Named turns come first, each shown by rows before and after it. Which turns, in which order, take the first row of each pair that follows to the second? Write the first one first, as in the answered first pair.
N:
-91,34,-6,-89,159,-220,60,32 => -59,-118,-122,36,56,250,-13,-23
168,-63,167,9,33,150,-88,-149 => 29,-2,199,1,160,-194,-33,-96
-86,52,-135,-46,-218,156,-151,43 => -63,148,-46,-159,-167,-113,-127,84
D:
1,63,12,10,-24,369,-19,-66 => -12,228,73,-135,-157,206,-84,30
208,37,101,-7,114,-24,132,3 => 232,45,110,-45,80,13,125,-6
-15,-170,19,172,127,100,9,-6 => 89,-87,10,57,-56,220,-93,36
S:
-8,85,-44,187,-77,137,-55,17 => 180,132,48,98,-86,92,1,23
-19,171,87,-125,-152,-105,-34,-32 => -175,140,22,-31,-131,-39,-90,-49
-158,173,5,-223,-37,-144,-41,52 => -303,91,-148,-77,-70,101,-111,-3
W:
9,-185,46,-52,-178,263,-42,-35 => -163,-152,-26,-77,-189,198,-117,6
107,81,42,-188,-273,138,-15,53 => 60,71,5,-157,-285,162,-41,95
170,-65,-135,-5,-133,214,-262,285 => 49,-30,-199,-6,-138,135,-298,299
25,-7,-138,54,124,55,-3,4 => 3,1,-151,42,102,29,-10,4

Between the rows of a pair lie 2 to 3 turns.
-78,-155,14,207,102,54,-18,-53 => -132,-94,-41,145,-85,143,-152,16 : D then W
-83,-49,92,89,222,-306,255,-73 => 264,-76,54,-11,-155,351,125,-31 : W then N then D
-94,-153,-69,188,273,90,9,-68 => 144,41,124,-38,266,-226,80,6 : D then N then D
438,112,159,-220,-122,81,38,37 => 245,-204,36,189,265,213,205,-150 : N then D then S
-47,131,21,-203,-72,-514,16,47 => 205,-74,107,3,180,-385,268,-92 : W then D
-10,178,19,-244,-209,-132,-153,113 => 329,-49,50,-51,-99,257,8,-5 : D then N then S
-233,124,85,127,26,-438,0,158 => 397,41,172,66,-197,227,18,121 : N then S
65,237,-57,-409,-350,102,-171,227 => 171,-193,-127,79,-2,584,36,-36 : D then D then N
132,149,25,-188,-312,85,-227,107 => 250,63,39,-109,-282,239,-179,77 : N then N then S
-265,-59,-7,162,436,-542,131,-5 => -312,206,-7,-184,17,-591,-77,174 : N then D then N
65,7,141,36,294,-461,214,-57 => 94,145,171,-106,158,-497,159,16 : S then N then N
-284,-231,-164,303,221,-88,62,-60 => -132,131,-136,-210,-375,-47,-218,172 : D then D then D
-48,-43,-318,62,-95,445,-176,89 => 61,-113,-90,181,480,-161,208,-28 : N then D then D
238,-137,121,96,-92,325,42,-21 => 112,-129,164,163,224,-117,210,-25 : N then D
-140,-4,145,-91,245,-377,106,-19 => 17,-50,-6,-157,-245,383,-138,-6 : N then D
0,203,-38,-149,-104,-270,125,36 => 86,41,-22,64,152,-234,274,-76 : D then W
